In the rows, zero is written as 128.
One turn sends every row of this set to another row. A few are shown first. Where does it send the rows asked after them?
lupur: [140 126 110 132 120 115 135 126 119 146 106 137 158 157  61 104 154 115]
dezi: [112 102 138 118  94 118 134 152  95 122 132 117 135 127 125 123 159 100]
Birut: [125 158 120 114 123 118 115 139  99 154  91 144 143  85 104 115 134  95]
gab: [115 101 137 135  97 118 136 153  85 124 113 108 144 123 121 101 152 115]
zeg: [115 102 140 119 109 117 137 159  95 119 116 119 132 114 122 120 165 100]
Lof: [141 143 129 139  95  84 115 118 140 149  99 114 130 149 108  90 137 112]
kika: [124  96 133 131 104 114 138 151  97 124 119 118 142 124 127 109 170 106]
sevud: [104 133  92 132  80 112 113 133 124 112 118 141 165 112 100 129 179  94]
dapu: [152 151 128 122 101  96 104 123 143 155  88 128 125 135 109  89 148 103]
Zoke: [109 157 122  99 152 105 125 114 118 135 101 140 143 112  92 125 148 104]
Nav: [104 137 104 124  90 111 111 131 116 108 121 141 172 132 106 125 186  93]
gize: [112 135 111 139  80 119 112 134 118 105 125 129 171 126  97 103 185 100]
zadip: [124 138 108 122 116 135 108 133  88 125  97 117 118 112 103 151 166 114]
meguk: [122 153 119 127 106 149 107 135  95 142 112 133 112  89  98 120 151  99]
palu: [142 150 125 141 103  85 111 128 137 152  98 122 136 131 118  84 142 123]
ped: [ 94 146 104 113 120 120 112 114 126 142 113 122 131 119 101 154 157 124]
kuru: [131 136 104 136 110 110 128 124 110 129 110 138 166 152  63  99 153 130]
pomi: [118 131 167 130  82 101 125 120 102 121  96 127 133 135 101  98 122  98]
faku: [128 149 117 109 120 116 120 127 109 159  89 143 142  78 112 118 137  99]
pomok: [109 125 159 121  83 122 125 113 116 131  94 134 113 117  90 108 124  94]
vedo: [111 106 147 135  85 119 135 157  96 125 123 125 152 120 123 102 157 107]
gon: [138 137  98 123 111 116 132 121 124 152 107 145 163 148  74 103 162 118]
dotuz: [100 139 105 142  80 107 101 137 121 107 125 116 167 125 103 112 173 103]
bap: [124 148 119 122 113 147 107 125  98 138 112 127 111  86  94 118 150  86]
Dibuf: [144 132  98 136 100 107 129 119 121 134 104 129 163 153  72 100 164 127]
rirer: [106 136  98 137  75 112 106 117 128 113 113 132 171 125  97 120 175  87]
rigu: [116 136 157 133  79 112 116 106 105 116  95 127 127 123  93  88 123 100]
Deg: [144 146 137 138  98  87 105 135 145 151  90 128 131 132 120 100 145 106]
lariv: [102 155 114  99 146 100 126 117 115 145 103 128 146 108  95 121 140  99]
rivin: [127 127 159 115  74 116 122 118 105 124  96 130 115 126  98 110 123  97]
Goda: [119 145 109 119 117 140 112 125  95 121 101 116 110 113 106 143 173 125]
lipit: [134 134  90 132 126 115 131 119 120 143 109 143 147 149  64 103 164 111]
fugin: [144 149 123 131 105  91 107 126 139 154  74 133 121 133 115 101 147 107]
tuvos: [117 125 160 127  77 121 129 110 109 116 108 142 122 121  86 106 127  99]
sepaf: [ 96 145  99 106 121 113 122 109 123 136 103 115 131 115 106 148 156 127]

faku moves to zadip
fugin moves to zeg
pomi moves to gize
Now find these:
kuru moves to rigu
Deg moves to kika
Goda moves to lariv
dapu moves to dezi

One turn sends every row of this set to another row. A few are shown first. Where does it send the rows asked after them?
Pemul: [113 100 119 105 139  94 118 143 107 141 147 128]
bom: [ 85 129 113 108 104 105 125 159 108 166 137 116]
nogu: [125 137 153 129 135  92 119 148 120 130 165  91]
luz: [ 96 122 120 106 121 100 139 150 112 173 150  97]
radim: [108 131 168 123 117  87 138 174 119 154 158 112]
Fozus: [122 114  98 134 128 122 114 140 112 161 153 138]
tugor: [116 127 165 154 103 103 121 156 113 144 166 140]
Zuzir: [118 119 160 118 121 100 120 138 130 129 106 136]
vilur: [129 134 138 153 122  92 130 137 155 141 172 118]
Kab: [108 144 153 117 115 123 134 144 145 153 112  98]
karum: [134 116  98 118 128 122 120 129 116 145 145 128]
niv: [128 118 163 140  97 101 132 157 107 149 170 140]
luva: [118 133 157 147  96 101 121 160 107 149 169 143]
Bisi: [ 90 121 108 133 104 110 133 141 109 179 140 121]
kegap: [139 145 131 144 117 100 130 125 146 150 176 116]
ful: [143 144 141 154 124  98 129 150 150 148 166 123]
Fupi: [116 145 147 141 116 119 139 129 148 160 106 111]
Fab: [133 122 151 122 143  91 133 141 144 132 161 111]
nali: [ 98 137 118 129  94 115 131 142  99 181 138 126]
gapi: [121 146 150 116 133 101 122 139 117 139 109  91]
radov: [115 154 145 139 106 111 141 129 138 166 105 110]
zogiz: [142 119 158 129 119 129 121 141 119 133 116 140]
kifi: [107 115 125 113 138 105 112 134  90 142 148 104]
feme: [121 126 155 141 118 119 117 147 127 137 102 145]
Rifu: [122 124  90 134 128 114 109 126 120 146 144 130]
Sina: [125 129 168 155 108  96 136 148 126 158 167 138]
pimo: [113 118 161 108 129 104 127 158 109 142 109 131]
mobu: [123 156 148 137 105 118 141 128 140 166 115 110]
ret: [113 133 165 130 121  74 129 146 105 139 160 102]
Ramo: [131 153 146 127 103 112 149 136 137 166 110 108]
fesi: [114 108  96 129 128 109 113 131 118 147 140 139]
Gul: [136 129 157 137 116 123 113 139 121 134 115 149]
Peveb: [116 127 145 128 124 102 131 136 152 140 178 101]
luf: [104 122 107 134 107  99 134 135 106 182 147 134]
kavap: [106  99 108 110 129 107 120 119 124 142 145 124]
fusut: [126 124 153 138 120 133 120 139 122 151 105 142]
zor: [110 127 156 128 104  78 124 170 123 138 164 130]
zulir: [ 92 129 119 136  96 107 131 137  96 179 144 128]
zel: [104 131 117 111 125  85 122 137  92 153 142  99]
mab: [127 149 138 138 116 111 137 133 139 166  98 126]
zutum: [134 151 133 153 116  94 130 131 149 147 164 111]
noze: [129 129 150 139 124 127 108 138 121 133 110 143]
Tigi: [118 133 142 108 137 113 140 133 140 153 115  97]
gogu: [147 143 126 136 115  97 136 139 146 149 172 107]
sogu: [112 127 168 117 132 105 122 132 102 136 111 104]
kov: [129 121  98 127 127 116 109 121 117 145 142 140]
gofe: [113 128 158 154 103  96 127 165 123 150 169 133]
pim: [107 125 120 121  92 106 142 141  95 178 138 127]

bom moves to zor
ful moves to mab
Fab moves to Tigi
Now find these:
fesi moves to vilur
gapi moves to zel
luva moves to Gul
gogu moves to Ramo
zutum moves to radov

One turn sends every row of this set to another row. A few are shown first. Where does it send the rows asked after them?
kes: [154 135 136 147 130 117 126 109 152 107 149 132 133 137 179 124 121 102
 107 131 118 128 127 105 133 106 139 125 121 109 158 108 130 125 118 142
 126 133 108 115 102 106 134 141]
malog: [136 164 146 102 147 131 155 157 130 120 137  97 117 114 130 107 127 134
  95 137 122 102 132 118 116 136 117 133 146 123 119 117 121 139 158 174
 118 129 113 146 116 115 127 138]
fela: [116 120 109 136 148 136 122 145 131 123 115 126 134  86  98 107 135 122
  92 119 102 135 144 143 162 142 142 113 137 128 130 147 115 106 133 103
  99 122 133 119 134 139 106 159]
Vofu: [128 116  99 138 133 116 124 151 129 138 114 122 123 110 106 108 156 120
 116 131 120 139 153 146 160 131 145 136 151 125 110 145 123 111 126  88
 101 133 130 110 133 148 119 163]
Sor: [112 120  91 118 131 112 134 159 141 117 118 131 133  99 106 115 143 112
 113 116  95 135 151 142 140 136 149 107 137 132 101 133 134 111 128  94
 120 119 132 114 133 135 112 168]
duzem: [129 139 125 158 135 121 108 112 135 120 139 147 132 153 161 128 114 108
 131 121 137 134 124  84 127 112 129 120 122 116 164 108 138 115 120 130
 134 120 109 116 109 114 139 146]
giguk: [136 120  99 136 144 122 123 153 132 146 115 116 126 104 104 109 160 126
 119 137 125 139 137 141 164 135 151 125 144 123 118 154 134 111 127  87
 107 125 125 116 142 146 130 149]
Fanis: [164 149 141 146 145 127 145 114 123 128 102 124 124 142 139 120 116 112
 116 118 143 114 126 106 114 131 127 156 124  98 149  97 117 129 156 157
 147 126 101 131 125  84 128 145]
Zilid: [126 119  90 124 149 119 143 162 150 124 126 123 135 100 110 122 161 119
 119 127  96 134 144 140 145 142 148 106 134 130 104 134 141 115 122  90
 126 115 126 119 143 137 119 164]
non: [152 158 145 151 146 133 142 139 124 129 113 139 126 161 146 116 122 117
 135 120 141 122 129  98 104 130 115 150 120 104 132  98 122 133 138 158
 140 125 106 137 118  93 125 158]
zado: [122 123 106 131 164 139 132 158 137 133 121 120 148  83 102 111 137 124
  98 127 103 135 136 140 161 138 142 106 133 134 131 148 126 114 134 105
 111 114 130 120 135 146 118 158]
Kas: [125 117 129 127 132 125 127 141 117 107 143 131 139 149 111 164 109 137
 150 114 113 118 116 130 135 136 131 100 143 118 124 123  97 131 118 110
 101 157  87 143 114 119 107 120]
leven: [153 163 144 135 153 126 141 128 128 113 120 129 118 139 151 111 109 111
 111 125 137 112 125 107 104 118 119 144 118 111 130  99 134 133 155 166
 133 132 106 136 116  88 136 147]
tagav: [125 156 131 125 133 130 153 164 126 137 128 124 111 155 119 123 144 141
 142 124 128 113 136  94 109 162 111 133 152 114 120 108 120 126 131 152
 144 113 109 156 137 115 109 157]
duzi: [134 115 130 119 144 126 134 140 119 101 145 112 145 137 120 164 110 132
 131 124 111 113 127 144 136 119 128 115 148 124 118 119  97 142 133 115
  89 168  88 131  99 124 119 119]
Ton: [145 125 128 156 136 128 125 107 137 120 123 123 157 142 159 137 127 100
 115 117 129 133 134  98 127 110 134 135 123 109 168 100 126 125 137 133
 135 119 112  93  90 108 145 142]
biru: [144 139 127 119 131 125 151 128 112 143  98  90 118 128 102 127 145 135
 116 123 146 105 133 109 122 157 129 155 157 103 141 112 114 126 172 147
 140 117 104 129 133 105 134 127]
pegum: [128 109 116 120 133 118 129 132 108 112 127 115 148 140 102 169 103 128
 146 110 123 113 121 133 134 126 136 113 150 122 128 117  99 134 143 105
 111 156  85 125 106 122 124 115]

malog moves to biru
Kas moves to duzi
Now find these:
duzem moves to kes
giguk moves to Zilid
leven moves to Fanis
Vofu moves to Sor

